In the rows, zero is written as 128.
Each row of Y is roughly a mix of the hidden directions of one of 4 groups; one row fits no group.
Y:
[[130 109 107  62 116 122 117 120 132 120 127]
 [145 121 148 114 155  88 115 139 102 100 153]
 [133 125 171 160 130 152 100 131  96 143 117]
 [169 122 110 121 137  94 103 158 140 128 102]
 [132 141 154 151 102 149 182 128 116 120 129]
 [126 120 132 147 153 109 167 136 146 162  95]
 [125 115 123 106 116  75 140 156 112 101 129]
 [ 88 128 127 124 100 144  80 113 114 139 138]
 [140 114 123 100  95 100 154 168 124 124 112]
 [ 96 137 173 108 112 146 125 121 127 155 101]
 [164 148 139 122 133 137 178 122 102 125 108]
 [137 100 115 141  84 102 133 120 148  93 117]
 [ 85 119 125  85 111 120 115 130 101 151 121]
 [110 103 105 129 158 148 167 130  94 130 138]
 [117 139 114 164  94 136 155 133 159 142 102]
 [148 118  99 139 130 156 108 111 168  98 115]
 [ 76 120 156 119  99 134 104 134 123 112 145]
 [162 138 112  99 121 103 131 172 113 136 109]
 [103 115 142 102 106  98 156 105 135 158 143]
 [156 143 134 115 103 130 102 148 100 152  92]
 [167 150 160 144 160 132 135 101 110 123 141]
 [145 127 134 111 160 141 152 115  96 120  83]
 [132 116 119  92 102 128 141 118 180 129 106]
 [128 152 109 132  89 119 102 140 120  84 109]
 [151 132 141 125 108 129 172 161 166 131 125]
 [102 123 132 146  78 161 146 124 142 147 141]
 [102 145 126 118 118 128 110  74 101 116 110]
 [108 143 123 122 122 150 165  82 115 148 147]
 [125 115  91 144 180 119 112 116 116 133 149]
 [117 102 112 120 127 146 111 173 160 121 155]
 [103 123 140 142 150 153  87 157 133 139 156]
 [104 160 130 139 127 164 147 103 101 113 154]
 [161 129 142 105 105 151 142 138 150 149  90]
 [111 117 125 121  83 114  86 116 120  97 121]
 [134 151 129 148 103 121 141 183 119 115 152]
 [159 143 108 118  99 139 158 126 124 165 154]
 [115 139 136  81 124 112 136  92 104 139 155]
 [131 131 150 139 124 130 121 133 120 134 197]
 [154 158 126 106 119 126 115 123 113  86 164]
 [153 163 133 145  98 161 129 117 153 153 116]
 [ 98 128 119 110  72 114 115 148 128 126 107]
 [149 115 145 125 140 148 142  90 163 152 101]
 [166 119 131 161 162 113 160 125 135 127 150]
 [137 146 152 131 146 110 109 150  80 146 106]
 [113  99 100 116 161 135 114 131 105 145 167]
 [105 108 128 142  96 112  92 125 124 118  86]
 [142 141 162 108 125 105 147 157 103 126  92]
 [117  89 151 132 110  96  89 134 144 142 119]
 [ 87 146 119 108 121 142 121  80 130 110 113]
 [122 117 110 125  96 156  73 135 129 120 142]
 [151 139 106 109 152  97 130 134 116 107  84]
 [101 116 104 146 139 117 137 135 159 113  81]
 [117 140 129 132 121 156 111  73 114 132 159]
 [177 142 113 107 109 165 128 151 128 128 118]
 [131 141 129 151  93 137  87 138 108  90 123]
 [103 132 158 132 115  98 150 127  95 164 139]
 [146 134 106 101 123 126 144 133  73 129 155]
 [100 145 108 107 158  89 117 139 146 154 126]
 [111 129 139 151  96 111 153 144 140 157  89]
 [121 125 123 153  91 128 106 103 121  81 143]
 [121 118 142 166 146 150 166 125 159 148 145]
 [162 163 129 154 157 149 151 142 120 123 148]
 [ 91 146 123 174 137  98 149 131 119 120 112]
 [132 125  98 143 115 157  99 129 140  90 161]
 [143 101 111 135 108  90 148 136 159 109 102]
 [100 159 158 154 134 142 157 118 157 131 145]
 [123 122 139 137 138 109 127  77  92  97 131]
 [153 140 133 132  98 131 155 127 176 148 149]
 [ 86 122 120 163 117 149 149 133  99 121 105]
 [115 118 153 144 163 123 115 177 142 111 115]
 [136 117 124 126 155  67 138 113 132 104 129]
 [ 85 106 162 137 134 133 126 105 138 164 136]
 [118 103 126 137 148 111 116  74 156 142 135]
 [157 122 133 153 151 158  99 159 138 150 146]
 [125 113  99 112 145  92 110 147 133  91 103]
 [127 140 160 133  84  92 116 109 107 114 120]
 [163 111 162 122 168 136 101 122 115 115 136]
 [128  96  93 117 152 129 134  77 134 127 127]
 [140 130 112 148 122 140 103 168 127  87 154]
 [ 84 105 102 138 114 152 151 126 138 134  97]
 [157 135 138 101 145 147 140 115  74 137 130]
 [ 99 107 105 129 152 140 107 121 123 135  78]
 [120 101 117 139 134  86 141  96 159 148 111]
 [138 136 135 126 171 154 138 154 147 165 108]
 [142 177 109 150 126 169 134 131 108 120 123]
 [106 128 123 148 132 103  97 112  82 151 143]
 [144 152 133 127 159 128 165  91 132 135  95]
 [127 148 105 110 148 146 124  78 128 116  96]
 [132 141  91 164 132 117 125 137 158 161 104]
 [177  89 133 148 144 135 121 144 132 140 150]
 [125 122 155 101 146 182 122 125 129 140 154]
 [100  97 145 123 153 123 153 133 138  84 145]
 [ 93 120 129 111 110 161 103 146  98 150 144]
 [110 113 140 120 112 115 177 165 134 139 108]
 [132 124 127 129 181 111  98 132  92 120 141]
 [120 113 129 137  96 158 103  85 140 110 148]
 [140 140 119 154 133  98 171 150 148 111 154]
 [ 89 108 128  97  90 121 106 115 124 141 107]
 [100 106 124 115 135 103 162 109 146 167 118]
 [155 153 119 134 136 148  72 113 114 137 138]
 [112 107 149 123  75 139 128 130 147 161 136]
 [165 139 113 153 120 153 133  81 147 128 130]
 [129 129 169 122 122 114 151 159 126 171 111]
 [101  92 114 100 161 133 108 126 102 119 147]
 [152 134 133 106 106 124 183 130 148 116 148]
 [ 99 120 187 117 110 137 142 106 132 131 120]
 [166 143 108 109 107 140 139 123 120 173 149]
 [ 97 123 159 137 165 111  94 152 117 127 138]
 [136 154 123 120 130 162 137 110 118 184 126]
 [117 154 130 150 179 137 137 143 141 162 134]
 [129 102 157 156 144 111 107  96 122 135  93]
 [128 128 114 120 109 152 145  70 129 119 155]
 [125 134 124  66 124 145 119  94 122 130 142]
 [125 148 115 140 137 143 189 149 131 113 114]
 [153 151 143 156 139  98 153 146 130 108 161]
 [128 144 119 120 135 170 146  80 124 143 151]
 [112 117 177  96 140 147 136 146 142 119 103]
 [ 80 108 119 113 103 125 110 158 137 142 150]
 [140 137 133 120  87 157 138 151 171 142 120]
 [ 99 116 144 101 107 138  99 129  93 138 158]
 [131 108 139 119 177 147 129 107 152 140  95]
 [ 99 104 124 108 151 126 127 125 108  90  90]
 [ 93 109 152 126 124 132 110  84 122 132 161]
 [128  96 128 145 165 151 119 143 156 136 164]
 [151 132 140 173 115 129 107 160 130 100 106]
 [166 164 124 140 156 127 167 120 138 121 142]
 [102 116 114 108  99 121 137 130 146  94  85]
 [115 155 130 129 140 115 154 176 143 162 121]
 [148 144  96 125 176 124 160 113 143 134 119]
 [ 95  96 146 119 135  89 159 148 138 135 120]
 [137 111 164 171  93 114 123 127 142 123 147]
 [ 94 130 159 143 128 174 141 122 132 159 130]
 [155 151 123  92 156 104 165 142 134 121 134]
 [126 153 154 104 134 114 127 156  77 139 128]
 [108 150 139 139  85 116 124 105  94 124 156]
 [146 171 123 155 124 126 158 119 141 166 119]
 [118 102 157 131 148 133  77 117 146 149 136]
 [ 70 100 121 148 126 137 101 130 142 124 129]
 [121 145 117 161  89 127 161 150 123 116 100]
 [151  89 138 109 126 134 104 176 124 112 130]
 [114 123 131 100 120 110  67 128 124 108 121]]

Which four rows in each list fit none of the groups? Every other row fits one group, some only roughly. Give them in the order they come.
    Z488: [132 129 131 110 143 132 178 137  97 166 123]
    Z22: [127 101 150 113 155 150 144  82 147 116 120]
    Z798: [141 138 127 139 145 114 104 118 148 136  68]
    Z819: [126 130  83 128 120 148 125 123 123 168  89]
    Z785: [132 162 147 121  91 134 129 111 119 172 147]
    Z625: [142 158  99 135 106 110  95 141  91 136 118]
    Z502: [129 139 129 107 129  85 170  95 135 143 116]
    Z839: [127 144 134 121 128 150 100 184 136 155 120]
    Z874: [116 129  80 129 125 163 122 103 154 122 104]
    Z995: [136 118 135 154 171 143 115 139 107  89 109]
    Z345: [142 134 103 129 110 147 137 103 164 139 173]
 => Z488; Z785; Z995; Z345
    Z301: [105 145 113 163 141 150 134 126 155 135 172]
    Z266: [132  96 119  95 180 136 133 114 145 138 128]
    Z451: [109 155 134 166 122 142 134  81 129 127 152]
    Z519: [126 139 117 114 136 122 168 102  84 103 143]
    Z382: [133 142  67  92 128 134 133 128 117 117 135]
    Z989: [176 146 116 125 110 147 120 114 119 139 170]
    Z449: [139 113 121 183 153 127 117 120 163 126 140]
    Z358: [136 125 138  81 135 107 132 171 105 148 129]
    Z830: [127 105 137 103 180 140 110 115 100 125 111]
    Z69: [145 139 140 120  74 142 116  96 128 148 110]
    Z324: [ 84 125 152 159  98 153 129 120 117 110 135]
 => Z519; Z382; Z989; Z449
    Z694: [ 82  86 134 121 154 136 134 133 136 134 101]
    Z262: [101 131 100  95 131 104 152 109 137 147  96]
    Z576: [121 162 151 134 138 127 155 116 145 138 178]
    Z354: [151 140 122 134 171 163 102  99 138 137 139]
    Z824: [127 155 139 124 115 164 128 157  98 138 166]
    Z917: [158 158 127 114  99 134 118  91 111 154 144]
    Z145: [101 113 115 127 160 111 123 178 135 143 146]
    Z114: [ 98  99 156 135 135 137 134 117 169 104 150]
    Z216: [156 155 176 137 144 127 123 121 103 113 105]
    Z783: [ 69 100 122 113 122 143 124 128 147 141 111]
 => Z694; Z576; Z917; Z783
